One turning vector, and how many ticks it has turned:
The counts run from 0 to 449.
[ 94 197 126 125 118 160 142  89 137 100 153  69 123 118 143 153  83 119
 119 138  80 181  75  88 156 123  97 120 138 155 106  99 100 140 102 133
 155 116 160 102 146 140 173 170 143 147 126 165 127 129 133 135 131 167
 119  77 114 133 154 129 150 126  91 154 100 151 131 135 135 121 106 152
 127 141 129] : 110
[ 68 163 140 107 127 138 127  84 152 124 122  72 119 131 126 109  99 131
 101 119  83 152  74  79 123 145  69 141 120 151 113 132 152 140  81 134
 141 124 182 127 149 124 160 156 141 173 141 138 133 120 124 118 130 192
 109  64 122 116 172 135 117 150 107 140 135 137 150 105 140 111 127 122
 130 104 150] : 430
[ 73 177 143 107 119 155 132  87 146 101 130  86 112 136 155 112  75 135
 108 111  76 125  70 108 124 145  89 122 130 145 114 119 151 158  82 126
 134 119 173 125 118 126 164 160 130 142 157 146 124 116 152 109 107 181
 106  66 140 117 173 141 113 138 107 153 136 137 142 125 138 111 120 124
 134  89 163] : 436
[ 76 164 120 118 144 153 132  48 149  96 141  87 118 114 147 153  98 138
 109 115  93 150  80 100 144 135  92 125 126 164 115 102 123 154 118 125
 126 122 160 115 155 125 171 153 156 163 135 175 117 161 126 156 148 173
 106  91 146 107 154 125 127 131  95 134 109 148 134 147 127  74 103 116
 134 166 147] : 218
[ 98 165 153 101 119 123 146 102 147 120 150  47 103 123 111 116  95 127
 109 113  99 136 111  73 130 116 102 165 132 125  98 133 144 164  89 102
 128 127 187 112 110 127 141 168 135 171 147 157 138 119 128 121 160 166
 104  82 121 144 146 110 123 146 101 144  83 182 118 120 147 106 114 101
  96  99 153] : 254
[ 86 162 119 131 145 133 120  65 146 102 139  65 115 101 136 146  78 122
 110 112  82 142  69  89 160 159 119 132 137 144  97 130 119 156 109 135
 127 111 159  96 137 126 165 150 147 159 133 171 138 166 106 154 152 164
  88  90 139 143 162 129 119 125 100 157 116 146 134 152 132  90 116 105
 121 137 156] : 220
[ 90 195 128 145 133 158  98  96 153 128 125  86 125 125 156 123  95 116
 107 134  58 144  72 124 150 157  92 136 127 144  77 122 105 156 129 126
 149  97 140 111 138 108 171 166 141 151 151 161 138 159 119 114 130 171
 102  62 100 144 143 116 132 135 103 152 113 155 157 131 134 108 118 138
 102 109 141] : 123
[101 190 131 119 120 127 126 112 139 111 127  54 112 111 140 124  96 119
 125 128  59 162  82  79 170 147  94 158 145 134 116 111  94 154 131  87
 139 110 176  94 130 127 162 130 146 165 147 151 127 139 115 140 145 139
  82  80 129 162 147 104 133 136 100 127 107 150 137 127 144 121 118 144
 130 135 146] : 285
[ 83 168 146 114 111 143 113  84 148 126 125  63 104 129 131 100 107 123
 101 138  96 111  71 108 129 149  74 146 139 146 102 124 152 162 101 122
 123 134 165 128 130 115 159 159 132 161 158 131 126 111 133 122 114 179
  90  50 124 135 151 117 103 136 102 142 107 154 162 110 136 110 138 118
 107  84 155] : 426
[ 85 209 119 108 151 168 130  92 135  96 155  93 117 123 159 145  87 138
 102 112  65 159 118  92 162 134 107 137 131 137  91 110  93 134 138 116
 141 113 168 100 148 130 167 162 133 166 148 183 118 156 108 136 153 162
 117  97 132 141 133 116 140 151  99 126  91 162 131 130 138  88 100 122
 117 157 137] : 298
[ 87 185 153  73 120 180 109 105 148 105 144  68 111 134 132 140  68 127
 116 116  79 116  90  78 129 139 114 130 148 150 106 120 124 127  90 115
 129 115 173 109 107 149 138 144 122 141 145 142 134  93 146 117 112 166
 114  77 124 164 170 116 125 142  94 154 104 164 132 144 144 120 108 141
 127 114 152] : 79
[ 86 166 140 111 132 130 123  96 152 125 119  73 108 138 135 106  85 125
  97 119  80 148  77  78 135 149  87 148 130 140  97 141 140 153  87 141
 145 118 185 121 140 128 161 157 132 172 142 137 140 120 124 120 131 188
 112  68 120 125 167 130 107 161 114 149 129 136 140 111 146 107 131 108
 117  93 150] : 431
[ 90 182 136  92 126 171 105  94 150 119 153  97 119 152 149 113  77 136
  87  96  89  96  96 109 114 136 104 134 131 145  80 109 154 141 100 125
 126 137 167 118 120 117 138 182 134 152 146 164 135  98 133 116 137 187
 121  69 110 117 149 120 123 155  99 142  91 157 143 122 144  96 115  95
 107  95 148] : 157
[ 92 220 141 116 117 172 120 113 125 102 143  89  95 143 165 114  73 120
 113 127  60 130  85 115 173 153 100 120 144 134  99 108 104 149 129 122
 139 122 168 107 135 125 174 166 124 146 162 152 116 116 140 102  98 167
 115  63 117 146 137 126 132 141 115 138 102 152 148 127 140 113 116 138
 123 109 131] : 102
[ 81 151 140 101 126 147 134  60 151 122 134  56 120 117 104 144 103 123
 108 129 105 150  65  73 129 139  79 140 133 161  92 123 142 137  78 134
 127 132 164 120 150 145 153 153 149 167 125 139 140 128 133 147 130 179
 106  69 121 129 166 129 112 131  93 157 104 150 149 128 138 109 122 117
 124 119 142] : 419
[ 80 184 138  88 136 191 120  72 156 109 153  91 119 128 143 134  88 151
  90 117  92 106 115 120 151 128  90 125 130 153  95 119 139 144 110 130
 113 123 146 124 138 139 154 150 122 158 172 152 125 135 130 116 123 169
 129  81 121 122 151 118 120 138 105 129  85 188 154 131 127  87 107 107
 108 121 151] : 325
[ 86 166 134  75 110 148 106  72 140 108 144  63  91 131 149 115  83 125
 105  92  83 108  90 105 129 147 106 147 139 151  98 118 146 163  87 109
 101 136 173 114 120 135 139 156 144 152 141 153 138 102 143 129 115 173
 101  77 147 127 165 109 102 161  85 137 115 136 142 133 149 102 113  98
 145 108 141] : 161
[ 92 179 129 128 122 133 141  88 131  98 139  65 114 120 128 131  95 117
 129 124  81 185  60  67 142 135  93 124 137 153 123  99 106 145 118 106
 144 125 175  98 129 119 172 156 162 157 118 155 118 136 129 157 141 165
  97  84 130 144 150 119 142 121  91 146 107 133 132 131 131 122 113 146
 125 142 131] : 197
[ 88 186 126 122 139 191 104  90 148 113 146  96 136 141 153 125 117 136
  92 123  85 120  80 111 131 141  82 122 121 164  80 118 128 131 139 137
 133 126 150 120 141 113 162 174 146 171 141 157 128 133 117 137 148 186
 118  70 100 147 131 114 129 130  90 134  76 167 158 120 129  92 120 125
  94 133 124] : 401
[ 79 162 156 113 122 165 124  81 153 113 134  70 131 131 120 119 108 130
 104 135  97 132  63  96 113 127  63 128 117 156 107 125 155 144  95 129
 131 129 167 135 120 121 164 167 149 157 141 136 126 117 140 128 132 191
 108  64 105 125 160 124 123 123  98 148 100 176 151 123 120 120 126 134
 103 101 147] : 424
[106 196 146 102 111 150 124 112 140 110 149  71 105 130 157 119  55 122
 118 104  65 138  96 103 144 128 118 136 146 126  94 113 115 149  90 114
 144 112 172 100 117 145 154 177 116 139 155 161 136 105 147  96 115 171
 119  71 127 134 149 123 127 150  95 160 106 145 126 129 153 123 105 121
 129  96 139] : 356
[ 84 195 152 100 105 160 127 105 140 108 128  74 125 130 143 117 114 135
 108 128  70 169  77  88 143 130  57 141 136 149 132 103 120 131 117 100
 143 136 175 122 136 123 165 145 152 154 149 140 114 101 139 118 114 165
 106  68 118 147 149 119 137 157 100 107 106 151 163 112 138 130 115 159
 140 121 126] : 94
[ 92 195 153 100 117 163 124 115 149 123 136  81 114 146 146 102  85 135
  96 121  84 122 107 112 132 127  82 155 137 128  89 117 142 151 103 108
 135 125 167 127 121 127 157 175 123 161 176 148 130 115 138  90 128 174
 127  61 103 127 144 111 127 156 111 136  93 176 146 102 148 121 116 118
 109  77 144] : 346
[ 92 165 137  92 124 176 101  83 171 106 146  62 129 108 132 154  88 128
 125 116  77 116  89 101 126 134 107 145 148 156  89 121 132 153  97 108
 137 110 140 118 109 138 134 140 142 134 151 155 147 135 130 134 144 169
 107  89 110 157 165 107 122 120  91 148  98 188 134 152 138 115 101 137
 113 114 157] : 57
[ 98 183 148  90 122 165 129  90 147 113 157  51 111 121 122 135  88 126
 106 135  98 114 104 112 141 117  90 143 144 149  85 126 139 170  90 124
 116 124 147 113 127 142 142 169 125 154 170 153 132 112 146 116 120 153
 114  66 107 130 144 113 117 136  97 153  74 193 139 135 142 111 112 111
  90  86 151] : 335
[ 92 198 130 115 112 154 105 102 159 120 128  96 129 129 165 124 105 134
 107 100  64 181  83  87 136 133  81 146 129 146  99  99  96 131 118 100
 161 120 172 116 145 115 165 168 144 162 123 165 134 131 125 138 145 174
 127  77 106 134 138 121 141 160  84 122 120 124 144 117 139 120 104 146
 145 136 123] : 375
[ 89 172 126  86 133 165 108  80 165 109 163  70 131 120 131 154  92 144
 107 104  92 131 116  98 133 115 115 149 143 149  79 116 123 156 100 110
 135 114 146 108 123 145 136 162 143 156 132 177 143 138 131 145 155 167
 123  94 108 132 144 115 138 136  83 142  71 188 122 143 141  98  96 115
 106 136 148] : 55
[ 75 168 138  87 119 181 106  79 157 100 152  95 123 146 150 125  90 148
  89  91  92 109  93 106  99 122  93 133 134 158  99 103 156 136  90 116
 127 140 170 130 115 129 142 177 135 151 144 161 130 109 147 124 132 190
 125  71 122 113 160 118 122 144  97 129 105 158 143 129 141 101 113 104
 129 103 139] : 158
[ 97 182 135 119 138 176 110  89 157 123 140  72 120 114 134 132 105 127
 103 147  83 107  94 119 157 149  91 140 132 143  82 126 117 165 138 120
 124 111 137 116 132 119 160 145 134 159 173 158 131 155 109 131 137 160
 100  77  98 161 131 109 127 125 103 142  76 187 156 134 134  99 114 122
  85 118 149] : 313
[ 85 185 141  71 117 187 106  96 147 106 146  89 115 141 139 118 103 144
  86 100  84 107 125 102 123 120  75 147 138 152 100 101 142 134 114  92
 120 138 169 136 134 130 142 146 131 164 163 145 134 107 130 116 128 173
 126  75 120 136 148 103 115 170  91 104  93 175 155 110 138  93 107 123
 129 117 141] : 71
[ 92 200 117  99 115 152  94  91 129 102 149  85 102 133 175 129  89 112
 116  95  68 129  78 116 162 156 112 139 151 153  95  95  95 153 133 107
 124 126 155  96 139 122 167 155 145 144 144 175 126 139 137 134 114 156
 100  80 143 141 140 107 121 154  91 128 109 126 153 148 151  94 107 122
 152 142 118] : 383
[ 80 147 132 115 136 136 122  59 164 119 119  57 129 119 114 139 124 137
 105 123  93 153  75  88 135 126  69 156 124 167 102 121 149 162 105 107
 126 126 159 131 141 118 153 143 164 176 143 154 127 155 118 152 169 176
 101  86 119 123 155 110 123 126  99 122  99 170 150 126 119  89 117 116
 115 136 156] : 229
[ 85 162 138  99 127 164 111  59 140 111 150  67  99 118 137 135  89 113
 105 125 101  94  62 102 140 151  96 131 142 166 102 130 139 158 101 136
 101 129 149 109 137 139 152 143 150 147 151 145 131 116 143 138 105 171
  90  74 137 135 160 120  99 126  97 157  94 145 160 152 141  93 129 120
 118 110 150] : 415
[ 96 193 125 146 122 161 136 104 146 107 145  84 121 133 144 118 105 142
 116 131  81 159  58  94 136 123  89 116 122 142 115  99 120 155 135 108
 146 132 174 112 108 102 185 179 152 167 139 159 110 147 133 144 154 180
 104  82 104 146 126 108 155 113  93 142  85 164 132 126 125 117 115 139
  93 133 128] : 201
[ 85 183 125 119 140 140 102  92 168 116 124  80 123 111 149 135  92 131
  95 116  48 142 103 108 160 143 110 169 147 135  77 140 114 159 125 110
 149  94 151 108 145 134 156 143 129 166 163 169 150 168 103 122 156 160
 108  81 117 136 154 115 129 157 105 134 125 160 139 128 144  94 114 121
 119 119 159] : 42
[101 173 146  98 122 143 147 106 159 114 148  58 117 131 115 123  91 140
 112 116  99 142 112  74 119 105  99 154 132 138 105 118 151 155  84 104
 143 126 187 123 109 133 143 174 140 172 144 158 124 119 138 124 166 167
 113  81 103 136 141 112 134 137  97 143  80 186 115 117 133 120 108 106
  90 104 148] : 255
[105 181 133 115 121 116 147  97 135 114 153  58  93 128 144 117  65 116
 115 117  92 154  95  92 138 129 120 136 131 124  99 122 136 171  87 123
 134 122 188 104 117 132 156 192 129 164 132 163 133 121 146 113 144 178
 107  76 130 119 149 119 125 143  97 164 104 146 116 121 146 115 112  97
 119  99 143] : 443
[ 84 201 127 113 147 181 128  87 154  95 150  93 133 125 154 155  86 148
 104 107  63 157 101  89 157 130 113 122 126 146 103 106 101 134 124 118
 147 108 163 104 145 134 171 147 136 160 138 183 122 155 108 134 148 169
 127 103 123 150 153 126 158 134  96 130  98 164 132 139 128  92  93 138
 122 156 136] : 299
